In the rows, 128 means zero.
Where one turn sends some rows of the set: a few examples, then the rows asked:
vov: [145 117 142 113 121 151 141 120 113 116 140  82 124 150 111 121 124 138
 142 143  89]
zuna: [119 149 126 107 133 173 132 124 109 108 113 134 118 168 103  97 119 139
 177 103  89]
sulin: [117 168 142 134 133 168 140 137 120 127 128 150 152 148 123  93 117 130
 133 196 142]
kugov: [154 147 112 119 124 184 135 106 123  96 138 149 166 150 154 122 119 126
 153 152 150]
vuva: [122 106 136 125 124 117 117 151 172 134 103 125 114 157 132 116 153 142
 164 144 139]
zav: [119 154 134 115 126 158 129 113 106 116 126 139 127 159 100 102 125 123
 187 107  77]
big: [ 92 122 138  97 170 134 122 123 142  97 145 186 118 145 135 126 155 107
 127 144 156]
renuv: [142 118 143 111 127 157 135 124 114 114 140  81 115 156 115 119 127 143
 133 139  91]
Mezo: [122 109 142 130 120 107 114 144 169 139 114 129 120 151 130 119 158 132
 170 147 130]
til: [103 105 117  91 157 149 153 129 141  84 110 180 137 139 123 121 125 114
 139 146 168]
miko: [130 106 149 130 122 176 154 109  94 118 100 145 123 129 110 129 104 135
 173 128 133]
tofas: [154 123 156  98 131 135 138 138 123  90 128 185 133 158 117 107 141  86
 157 148 177]
lati: [132 130 112  93 155 122 107 103 130  98 145 125 121 128 107 112 100 170
 144 136 118]
Difed: [135 129 113  96 147 116 111  98 128 100 145 127 131 121 103 114  98 163
 154 139 112]
malom: [115 128 138 124 133  78 130 140 117 128 140 177 118 114 105 118 151 132
 150 118 134]
mun: [114 171 146 135 139 167 131 137 122 130 135 151 145 151 126  93 123 131
 127 194 141]
veko: [120  94 145  99 150 128 152 169 122  90 144 145 129 148 152 116 146 115
 141 117 168]
Zalid: [119 101 157 107 145 110 145 155 118 100 163 151 135 139 150 122 158  99
 150 120 154]
Nifan: [150 129 164 101 136 131 128 136 124  94 139 186 125 161 121 109 151  84
 153 147 172]
nasin: [127  91 144 103 135 116 165 158 118  92 142 148 151 133 142 119 140 101
 160 123 159]
zarub: [146 156 122 119 140 186 113 110 126 100 154 150 144 163 165 123 135 133
 135 147 150]
mub: [116 171 147 137 133 162 134 133 119 132 136 152 152 146 124  95 122 124
 134 196 136]
bet: [116 118 161 127 151 185 121 120 101 121 121 145  84 153 129 129 127 152
 141 118 137]
Bolu: [125 104 134 128 114 112 125 146 170 134 100 126 127 149 125 116 148 134
 175 148 135]
faf: [111 132 154 132  95 160 125 150 161 122 142 134 146 137 120  89 125 153
 110 125 125]
gavub: [141 121 147 114 126 149 133 118 113 118 148  83 119 152 114 123 131 137
 138 142  86]
sekal: [114 129 152 135  84 153 135 144 158 123 138 136 160 128 114  90 119 145
 122 129 121]
sogur: [152 125 157  95 138 140 131 142 126  91 128 184 122 166 122 105 146  93
 147 144 180]
mip: [121 178 142  75 140 146 118 135 106 109 122 159 133 131 114  86 151  94
 140 123  98]
Duze: [109 136 161 137  90 148 122 141 158 128 152 138 154 130 118  93 132 142
 117 128 116]
zimo: [114 124 128 112 149 104 127 160 124 117 123 169  96 134 113 110 146 156
 127 109 154]
deze: [148 158 127 128 127 168 118  96 121 108 164 155 162 147 158 129 137 114
 153 153 136]
kav: [119 123 175 141 131 152 123  95  93 136 144 153 110 129 119 139 136 119
 168 129 114]
lotet: [113 157 137 111 139 165 117 121 109 116 132 138 107 170 109 101 134 134
 171 103  81]
Luvi: [102 115 134 103 146 120 145 109 134 100 137 189 151 122 120 130 141  87
 156 154 145]
riso: [122 172 132  69 145 161 122 146 110 101 108 153 127 138 114  81 142 106
 133 119 110]
vuso: [126 114 117 115 128  99 154 152 119 113 105 170 127 116  97 110 126 145
 152 116 151]
Nemur: [130 134 118  98 153 114 101  97 129 104 155 127 123 124 106 114 106 163
 148 137 111]
Fekor: [126 170 130  73 133 153 134 140 107 102 105 155 143 127 107  83 137  95
 148 124 103]

vov goes to gavub
vuso goes to malom
Now find these:
mip goes to riso
zav goes to lotet
Luvi goes to big
tofas goes to Nifan
Nemur goes to lati
Bolu goes to Mezo
sulin goes to mub
deze goes to zarub
Zalid goes to veko
Duze goes to faf
bet goes to miko

Where one turn sends some rows of the set: a few examples, then the rows asked:
Rivup: [150 113 163 137 114 114  95 188 128 150 105 134  92  95 124 108 112 124
 122 106 125  80 173]
tomeg: [158 113 175 149 113 113 105 190 107 127 117 146  83  94 151 122 132 133
 127 136 188  78 192]
mukop: [122  78 196 161 178 184  99 185 132 104  79 143 100 145 127 127 138 120
 130 105 159 153 166]
zasu: [154 111 158 170 108 134  99 202 122 117  79 145  96 104 130 134 117 125
 139 117 143  52 156]
zim: [158 115 171 159 198 168  92 187 142 138  93 143 106 110 123  99 143 132
 141 114 170 105 161]
sigik: [129  60 195 158 159 174  96 184 131  98  87 135  94 154 114 119 139 117
 145 111 169 161 171]
kodu: [173  96 171 135 139 161  75 173 149 130 111 128  85 147 104 116 142 119
 149 118 209 116 165]
rin: [166 105 156 176  98 139 105 187 118 112  84 147  97 101 136 130 136 132
 140 122 170  52 171]
zonur: [167 154 180 166  71 131 108 169 133  92  97 159  98 146 120 125 104 149
 129 121 171 133 160]
maf: [160  92 162 170 101 120 107 198 115 106  83 143  93 107 128 132 122 119
 154 137 161  56 170]
Vidu: [164 100 212 153  69 122 110 173 111  98  82 133 121 130 120  98 155 143
 141 123 172 159 173]
ronu: [154 135 203 147 109 156 110 196 136  99  73 157 127 100 152 100 125 169
 109 127 136 150 148]
gov: [160 152 180 198 121 118 134 164 115  97  79 161 124 109 123  93 119 153
 141 119 137 127 168]
lef: [161  94 173 150 197 151  98 197 145 126 100 139 101 113 112  92 124 123
 165 138 163 113 162]
mapev: [152 108 187 143 155 143  74 186 135 136  96 129  86 155 101 138 138 103
 151 113 197 111 165]
tik: [156 105 158 134 109 117  95 186 129 147 109 133  94  93 121 100 110 128
 126 112 128  81 173]
digeg: [159 155 186 167  80 118 110 176 129  91  95 157  97 150 118 132  96 139
 134 124 163 133 159]
foteb: [144 124 223 163  83 115 106 177  99 107  68 134 121 134 125 117 159 135
 131 106 167 151 170]
bege: [168  94 148 162  96 141 101 195 132 111  90 144  95 101 126 117 115 134
 143 127 147  56 160]
gugi: [135  76 203 188 130 148 112 157 133 112 107 143 101 118 125 118 155 147
 130  96 183 185 162]
vifa: [146 122 213 142 114 134 115 211 131  93  71 153 122 110 144 106 108 152
 129 145 124 156 146]
lezut: [131  77 198 162 137 157 106 181 159 108 110 153  94 119 125 124 114 150
 129 114 151 191 143]
Moz: [133  73 192 161 156 193  92 172 133 106  87 140  97 149 122 121 155 126
 126  96 176 155 171]
kurop: [166 138 177 194 115 113 135 166 119  92  84 159 122 109 120  84 113 153
 151 132 138 131 168]
zive: [123  74 213 187 142 127 114 170 124 112 102 141  98 127 120 128 143 132
 142 105 172 187 161]
Por: [155 109 177 148 116 104 105 196 104 125 116 146  82  99 148 123 126 127
 133 142 186  81 192]
zital: [138  62 187 153 164 192 101 177 142  98  91 143  98 138 123 108 139 133
 135 117 166 159 169]
dade: [120 100 204 172 145 160 103 178 152 118  99 152  97 120 134 136 122 148
 115  97 149 183 142]

mapev goes to zim
zonur goes to kurop
Now find these:
ronu goes to Vidu
lezut goes to zive
Por goes to Rivup
sigik goes to mukop
maf goes to zasu

Where one turn sends some rows of the set: a few examples, then the rows asked:
pag: [104 117 149  61 123 151 138 105 106 131 129 133 100 133 151 127 164  80
 114 151 107 141]
Nuvin: [120 131 133 114 142  91 126 119 143 174 150 135  98 124 108 157 115 153
 160 167 151 135]
Kes: [ 96 106 133  93 145 134 147  82 124 120 117 127  92 112 145 104 148  88
 110 161  85 149]
tipo: [ 86 126 107 113 167 117 144 115 126 110 105 117  97 106 152  93 130 120
 126 182 105 110]
pema: [142  97 125  96 151 118 140 167 137 138 106 136  89 130 136 132 102 146
 132 157 161 108]
minu: [ 99  96 150  75 122 152 132  93 122 134 121 141  93 128 150 133 167  94
 117 169  89 157]
sero: [113 140 132  66 117 140 107 123 134 162 125 153  98 131 164 147 151 160
 133 190  94 157]
nobor: [143  87 128  96 146 130 128 164 149 141 101 136  99 133 145 129 105 143
 125 162 157 104]
vuza: [136  91 126 108 130 115 156 143 122 139 123 148 134 125 121 117 144 129
 133 104 149 109]
Kudot: [111 155 120  82 146 154 116 104 130 135 117 130 106 103 185 121 162 131
 139 165  77 135]
zem: [112 132 149  64 139 173 119 124 117 122 112 137 113 122 166 145 176 109
 129 151 101 144]
zom: [128 117 129  95 141 122 122 146 154 175 148 132  97 135 122 131  92 130
 128 169 151 108]
Febir: [115 130 131 119 134  97 116 108 150 178 153 131 104 122 106 140 116 145
 152 171 153 137]
Kenez: [104 143 115  98 159 135 137  88 129 121 114 121 100  97 167  97 146 110
 124 160  78 135]
Tupa: [121 109 137 130 142  90 129 117 137 144 111 137 103 118 115 158 140 168
 169 162 160 150]
pupe: [107 129 138  79 136 115 153  73 112 133 131 126 101 121 151 114 147  84
 111 147  94 141]
Ruzo: [134  88 133 118 147 107 139 147 134 122  85 139  97 122 131 143 131 164
 151 156 166 134]
vutik: [145 112 120 104 138 102 156 134 135 158 138 146 136 124 132 119 124 134
 130 107 130  97]
nela: [133 123 124  93 148 108 133 150 143 170 147 134  90 132 122 141  92 139
 138 165 151 109]
fuguk: [109 126 141  68 123 165 113 108 126 143 121 142 102 121 174 143 176 121
 135 171  83 148]
bek: [128  94 140 117 131 127 142 140 129 139 122 153 142 122 109 140 162 141
 147 107 149 133]
veva: [131 118 143 118 139 122 132 131 146 159 137 154 151 119 112 156 153 153
 154 111 128 134]
vofa: [117 152 132  94 160 115 143  72 128 125 115 125 116 101 166 122 149 113
 124 146  78 144]
sudo: [106  86 143  73 127 134 116 103 128 141 122 160  91 125 122 156 158 126
 118 193 104 173]
Dimem: [100 164 109  90 141 129 123 130 132 143 114 127 101 120 182 108 134 157
 137 183  94 118]
mori: [122 109 131 136 135  90 119 102 142 147 110 135 110 111 120 144 145 167
 164 165 161 151]
selu: [140  82 130 122 144 111 126 136 142 124  77 138 107 118 144 137 139 166
 148 160 163 130]
mam: [142 129 130 110 144 107 142 128 149 171 147 151 147 121 127 143 129 149
 143 112 117 112]
Nar: [ 89  78 128 102 158 120 140  98 123 109 109 138  91 110 115 123 145 102
 115 187 111 145]
mil: [120 153 138  85 162 151 123 103 131 118 104 131 123 102 175 142 167 128
 135 148  82 146]

Dimem goes to sudo
Nuvin goes to Ruzo
zem goes to pupe
Now find these:
Kenez goes to fuguk
nobor goes to Febir
veva goes to vuza

